Each pair is two rows. How far apart are they, by a hidden measure? 0 means very close, and 40 very far. Two or three weighted sums of its numbers give each row a place; it is the straight-line distance between the places.
tensor([-1.859, -0.334, -0.351, -0.225,  0.379, -0.624,  0.749, -0.031,  0.305, -0.699])
tensor([0.347, 0.954, 0.381, 0.605, 1.611, 2.016, 1.914, 0.726, 2.068, 1.977]) -> 8
tensor([-1.037, -1.366, -1.694, -1.077, -2.076, -1.076, -1.168, -1.396, -1.722, -1.529])
tensor([0.755, 0.922, 1.918, 1.805, 0.937, 0.125, 1.311, 1.455, 0.733, 0.921]) -> 33
tensor([-1.127, -0.727, -1.306, -0.783, -0.476, -0.945, -0.503, -1.265,  0.314, -0.989])
tensor([-0.126,  0.144, -0.622, -0.883,  0.095,  1.183,  0.083, -0.741,  0.594,  0.283]) -> 9
tensor([-0.937, -0.077, -0.134,  0.161,  0.501, -0.455,  0.002,  0.049,  0.846, -0.707])
tensor([ 0.808,  0.090,  0.751,  1.138,  0.099, -0.773, -0.037,  1.382, -0.164,  0.915]) -> 8
tensor([ 0.523, -1.207,  0.693,  0.948, -1.654, -1.207, -1.082,  0.745, -0.545, -0.897])
tensor([-0.707,  0.283, -0.193, -0.583,  0.058, -0.629, -0.583, -0.515,  0.679, -1.279]) -> 5
tensor([ 0.441,  0.161, -0.262, -0.630, -0.194, -0.061, -0.375, -0.025, -0.703,  0.297])
tensor([-0.592,  0.089, -0.408, -0.161,  0.371,  0.551,  1.040, -0.042,  0.821,  0.783]) -> 4
tensor([-0.857, -0.268,  0.449,  0.565,  0.123, -0.199,  1.041,  0.300,  0.795, -0.402])
tensor([-1.242, -0.454, -0.631, -0.678,  0.043, -0.662,  0.386, -1.153,  0.399, -0.952]) -> 12
tensor([-0.391,  0.818,  0.371,  0.185,  0.676,  1.094,  0.737, -0.040,  1.183, -0.665])
tensor([0.854, 1.491, 1.780, 1.398, 1.303, 1.681, 0.566, 1.249, 0.682, 0.322]) -> 10
tensor([ 1.688,  0.403, -0.095, -0.176,  0.418, -0.330, -1.611, -0.379, -0.401, -0.131])
tensor([-1.000, -0.134,  0.421,  0.836,  0.167, -0.134,  0.776,  0.222,  0.922, -0.490]) -> 30
tensor([-0.741, -0.286, -0.145, -0.141,  0.409, -0.296,  0.542, -0.212,  0.840,  0.284])
tensor([-0.064,  0.570,  0.683,  0.358,  0.539,  0.819,  0.485,  0.612,  0.068,  0.147]) -> 10
tensor([ 0.139,  0.610,  0.195,  0.439,  1.006,  1.437, -0.009,  0.321,  0.796,  0.832])
tensor([-1.135, -3.047, -0.873, -0.499, -2.831, -2.301, -1.005, -0.163, -1.999, -1.256]) -> 25
tensor([ 1.139,  0.667,  0.174,  0.050,  0.483,  0.135, -1.354, -0.172, -0.413,  0.102])
tensor([-0.347, -0.142, -0.512, -0.364,  0.014, -0.180,  0.542,  0.205,  0.450,  0.663]) -> 17
tensor([-0.469,  0.121, -1.191, -1.451, -0.333,  0.532, -0.276, -0.881,  0.025, -0.341])
tensor([ 0.528,  0.204,  0.732,  0.617,  0.289, -0.202,  0.742,  0.141,  0.534, -0.078]) -> 17
tensor([-1.144, -1.802, -1.701, -2.167, -2.419, -0.753, -1.482, -2.160, -0.251, -2.426])
tensor([-1.600, -0.876, -0.960, -0.657, -0.729, -1.060, -0.880, -1.058, -0.942, -1.358]) -> 12
tensor([-0.166,  0.111, -0.395, -0.300, -0.071, -0.052,  0.339,  0.463,  0.737,  0.665])
tensor([ 0.044, -0.795, -0.558, -0.757, -0.715,  0.233,  0.160, -0.251, -0.450,  0.590]) -> 17
tensor([ 1.925,  0.590,  0.068, -0.066,  0.151, -0.584, -0.643, -0.262, -0.744,  0.362])
tensor([-0.847, -0.672, -1.024, -0.935, -0.281, -0.653, -1.130, -1.468, -0.974, -1.323]) -> 13
tensor([ 1.685,  1.031, -0.029, -0.605,  0.117,  0.454,  0.017,  0.125, -0.072,  0.933])
tensor([ 0.832,  0.557,  1.616,  1.201,  0.397, -0.717,  0.379,  1.544,  0.286,  0.749]) -> 24
tensor([-1.489, -0.892, -1.260, -1.246, -0.573, -0.243, -0.539, -1.353, -0.448, -0.953])
tensor([ 0.893, -0.711,  0.722,  1.337, -1.515, -1.001, -0.851,  0.965, -1.969, -0.306]) -> 5
tensor([-0.156,  0.173,  0.426,  0.397,  0.033, -0.881, -0.127,  0.320,  0.610, -0.695])
tensor([ 1.608,  0.545, -0.383,  0.021, -0.228, -0.487, -0.700, -0.390, -1.257,  0.556]) -> 31
tensor([-0.667,  0.258,  0.763,  0.726,  0.531, -0.022,  0.658,  0.611,  0.189, -0.278])
tensor([-0.725,  0.336, -0.807, -1.584,  0.193,  0.496, -0.180, -1.045,  0.352, -1.001]) -> 12
tensor([1.117, 0.949, 1.944, 1.875, 0.924, 0.074, 1.389, 1.641, 0.887, 1.068])
tensor([ 0.394,  1.235,  0.997,  0.600,  0.751,  2.029,  0.769,  0.308,  0.921, -0.183]) -> 6
tensor([ 2.042,  0.581,  0.040,  0.063,  0.260, -0.222, -0.941, -0.002, -0.637,  0.566])
tensor([0.460, 1.316, 1.813, 1.399, 1.465, 0.307, 2.323, 1.279, 1.955, 0.574]) -> 24
tensor([-0.637, -3.171, -1.822, -1.022, -2.958, -2.247, -1.943, -2.218, -2.391, -2.541])
tensor([-0.860, -1.248, -1.013, -1.930, -2.125, -0.852, -1.082, -1.281, -1.503, -1.269]) -> 35
tensor([1.254, 1.592, 1.926, 1.476, 1.223, 1.728, 0.672, 1.169, 0.951, 0.352])
tensor([-0.811, -0.063,  0.614,  0.466,  0.163,  0.019,  0.806,  0.371,  0.328, -0.505]) -> 14
tensor([-0.362, -0.038, -1.168, -1.363, -0.247,  0.833, -0.185, -1.812,  0.400, -1.045])
tensor([ 0.971,  0.923,  0.628, -0.099,  0.501,  0.365, -0.852,  0.019, -0.017, -0.267]) -> 23
tensor([-1.747, -0.263, -0.494, -0.062,  0.360, -0.091,  0.829, -0.194,  0.641, -0.148])
tensor([ 0.735,  0.921, -0.336, -0.947,  0.120,  0.542, -0.342, -0.567, -0.402, -0.147]) -> 14
tensor([ 0.655,  1.492,  1.377,  0.958,  0.809,  1.959,  0.763,  0.695,  0.793, -0.194])
tensor([-0.843, -0.602, -0.609, -0.194, -0.312, -0.934, -0.500, -0.362, -0.191, -0.445]) -> 14
tensor([-1.840, -0.892, -1.040, -0.896, -0.210,  0.215, -0.731, -1.062, -0.090, -0.718])
tensor([-0.212,  0.271, -0.261, -0.688, -0.059,  0.487,  0.068,  0.221,  0.472,  0.405]) -> 2
tensor([ 1.178,  0.669,  0.172, -0.088,  0.107, -0.731, -0.748, -0.288, -0.978, -0.178])
tensor([-0.083,  0.078, -0.883, -0.833, -0.147,  0.261, -0.399, -0.776, -0.233, -0.120]) -> 10
tensor([-1.091, -0.834, -0.714, -0.214, -0.490, -1.197, -0.370, -0.343, -0.510, -0.546])
tensor([ 0.355, -0.645, -0.591, -0.629, -0.761,  0.159, -0.223, -0.416, -0.651,  0.314]) -> 13
tensor([-2.137, -0.518, -0.483, -0.015,  0.345, -0.456,  0.811, -0.308,  0.223, -0.533])
tensor([-0.229, -0.565, -0.093,  0.504, -0.072, -0.276,  0.444,  0.936,  0.280,  1.214]) -> 4
tensor([ 1.450,  0.483,  0.244, -0.115,  0.097, -0.634, -0.449, -0.036, -0.475, -0.049])
tensor([-1.154, -0.060,  0.395,  0.497,  0.158, -0.214,  0.611,  0.342,  0.828, -0.562]) -> 27
tensor([ 0.751,  0.536,  1.831,  1.947,  0.560, -0.096,  0.788,  1.851,  0.172,  1.213])
tensor([0.664, 0.906, 0.932, 0.925, 0.876, 1.010, 0.694, 0.613, 1.128, 0.495]) -> 12
tensor([-0.618,  0.348, -0.261, -0.567,  0.028, -0.496, -0.504, -0.711,  0.498, -1.392])
tensor([ 1.785,  0.225, -0.364,  0.028,  0.133, -0.890, -2.025, -0.590, -0.507, -0.207]) -> 26
tensor([ 1.234,  0.922,  0.533,  0.189,  0.684,  0.399, -0.945,  0.234, -0.010,  0.180])
tensor([ 0.284,  0.349, -0.366, -0.370,  0.284,  0.337,  0.110, -0.070,  0.278,  0.979]) -> 21
tensor([ 1.390,  0.634, -0.069, -0.284,  0.019, -0.172, -0.326,  0.150, -0.523,  0.828])
tensor([ 2.034,  0.354, -0.266,  0.033,  0.010, -0.456, -0.756, -0.122, -0.590,  0.736]) -> 16
tensor([ 0.358,  0.498, -0.620, -1.090,  0.109,  0.614,  0.014, -0.185,  0.311,  0.563])
tensor([-0.871, -0.085,  0.465,  0.877,  0.657,  0.097,  1.602,  1.330,  1.026,  1.844]) -> 18
tensor([ 0.350,  0.638,  0.048, -0.011,  0.577,  1.182,  0.468,  0.079,  0.121,  0.598])
tensor([1.069, 0.889, 1.994, 2.073, 0.887, 0.011, 1.292, 1.851, 0.710, 1.177]) -> 16
tensor([1.208, 1.754, 2.265, 1.879, 1.822, 0.619, 2.581, 1.433, 2.101, 1.199])
tensor([-0.053, -0.059,  0.258,  0.649,  0.505, -0.856,  1.156,  0.271, -0.039, -0.213]) -> 15
tensor([ 0.167,  0.504, -0.433, -0.497,  0.728,  1.235,  0.528, -0.199,  0.169,  0.950])
tensor([ 0.655,  0.603,  0.707,  0.694,  0.330, -0.149,  0.753, -0.039,  0.679, -0.167]) -> 13
tensor([-0.982, -0.067,  0.061,  0.570,  0.452, -0.544,  0.813, -0.269, -0.049, -0.457])
tensor([-0.132,  0.740,  0.141,  0.427,  1.566,  1.811,  1.977,  0.589,  2.125,  1.797]) -> 5
tensor([ 0.188,  0.052, -0.032, -0.176,  0.066,  0.195, -0.943, -0.459, -0.439, -0.167])
tensor([-0.747,  0.002, -0.055, -0.246, -0.258, -0.990, -0.179, -0.183,  0.484, -1.071]) -> 8
tensor([ 1.297,  0.550, -0.134, -0.230,  0.415, -0.011, -1.539, -0.087, -0.806,  0.078])
tensor([ 0.857, -0.797,  0.682,  0.636, -1.544, -0.941, -0.862,  0.929, -1.211, -0.756]) -> 13
tensor([ 1.104,  0.745,  2.024,  2.024,  0.967, -0.125,  1.314,  1.942,  0.740,  1.350])
tensor([-1.847, -1.364, -1.302, -1.024, -0.783, -0.597, -1.173, -1.211, -0.921, -1.327]) -> 19
tensor([-0.310, -0.031, -1.147, -1.341, -0.067,  0.209, -0.205, -0.591,  0.382,  0.193])
tensor([ 0.522,  0.001, -0.125, -0.191, -0.101, -0.138, -0.387,  0.065, -0.312,  0.323]) -> 4
tensor([-0.892, -0.125, -0.393, -0.418, -0.080, -1.054, -0.230, -0.384,  0.233, -1.151])
tensor([ 0.400,  0.435, -0.364, -0.458,  0.564,  0.871,  0.041, -0.278, -0.041,  0.648]) -> 13
tensor([ 0.365, -0.957, -0.754, -0.542, -0.856, -0.279, -0.544, -0.645, -1.000,  0.265])
tensor([-1.931, -2.683, -1.324, -0.317, -2.447, -1.881, -1.205,  0.038, -2.746, -1.265]) -> 21
tensor([0.864, 0.802, 1.028, 1.340, 1.009, 0.359, 0.792, 1.033, 0.054, 1.139])
tensor([ 1.812,  0.492, -0.208, -0.384,  0.120, -0.346, -0.813, -0.191, -0.633,  0.904]) -> 18
tensor([-1.223, -2.850, -0.622, -0.380, -2.441, -1.864, -0.525, -0.160, -1.506, -1.244])
tensor([ 0.499,  0.797,  0.299, -0.330,  0.499,  0.661, -0.081, -0.211,  0.425,  0.001]) -> 17
tensor([ 1.650,  0.503,  1.495,  1.503,  0.211, -0.681,  0.127,  2.063,  0.069,  1.471])
tensor([-0.715, -1.697, -2.202, -1.109, -2.096, -2.108, -1.833, -1.997, -1.190, -1.727]) -> 34
tensor([ 0.385,  0.407,  0.794,  0.605,  0.131, -0.942, -0.336,  0.977,  0.249, -0.092])
tensor([-0.881,  0.486,  0.021,  0.197,  1.493,  1.297,  1.941,  0.813,  1.913,  1.484]) -> 12
tensor([0.007, 0.604, 1.237, 1.003, 0.773, 0.179, 1.400, 1.278, 0.955, 1.059])
tensor([0.958, 1.505, 2.139, 1.763, 1.666, 0.476, 2.393, 1.605, 1.907, 0.919]) -> 18
tensor([-0.467, -1.030, -1.867, -1.657, -2.049, -0.870, -1.137, -1.115, -0.724, -1.894])
tensor([-0.016,  0.853,  1.148,  0.990,  1.187,  1.362,  0.697,  1.481,  0.625,  0.880]) -> 34
tensor([ 1.834, -0.531,  0.222,  0.898, -0.743, -0.666, -1.547,  1.094, -1.435,  1.207])
tensor([ 1.233,  0.609,  1.726,  1.885,  0.513, -0.200,  0.682,  1.535,  0.624,  1.127]) -> 13
tensor([1.115, 1.528, 1.793, 1.389, 1.180, 1.745, 0.659, 1.075, 0.921, 0.435])
tensor([-1.645, -1.135, -1.545, -0.602, -0.432, -0.997, -1.140, -1.526, -0.936, -1.629]) -> 23
tensor([-1.827, -3.196, -2.039, -0.753, -2.617, -2.136, -1.479, -2.545, -2.404, -2.867])
tensor([ 0.284, -1.383, -0.341,  0.210, -0.750, -1.031, -1.763,  0.649, -1.121,  0.858]) -> 33
tensor([-0.108,  0.577, -0.825, -0.534,  0.700,  1.223,  0.392, -0.638,  0.494,  0.713])
tensor([-2.349, -1.233, -1.239, -1.302, -0.627, -0.770, -1.063, -1.385, -0.424, -1.431]) -> 14
tensor([ 1.185,  0.632,  0.500,  0.399,  0.291, -0.185, -0.045, -0.420,  0.159, -0.297])
tensor([ 0.957,  0.475, -0.356, -0.352,  0.376,  0.349,  0.254, -0.111,  0.178,  1.203]) -> 14
tensor([ 0.524,  0.830,  0.609,  0.074,  0.388,  0.236, -0.625, -0.133,  0.138, -0.439])
tensor([-1.427, -0.838, -1.068, -0.723, -0.563, -0.757, -0.413, -1.133, -0.260, -1.071]) -> 16
tensor([-0.994, -0.814, -1.068, -0.847, -0.352, -0.690, -1.404, -2.615, -0.693, -1.213])
tensor([-0.477, -0.318, -1.261, -1.234, -0.183, -0.075, -0.243, -0.695,  0.243, -0.200]) -> 11
tensor([-0.052,  1.340,  1.220,  0.830,  1.578,  1.387,  1.999,  0.903,  2.223,  0.261])
tensor([-0.090,  0.317, -0.322, -0.615, -0.046,  0.614,  0.189,  0.101,  0.528,  0.487]) -> 22
tensor([ 0.528,  0.655, -0.480, -1.003,  0.176,  0.589, -0.241, -0.659, -0.049,  0.144])
tensor([-0.958, -1.953, -2.557, -1.267, -2.334, -2.673, -2.160, -3.408, -2.267, -2.405]) -> 32
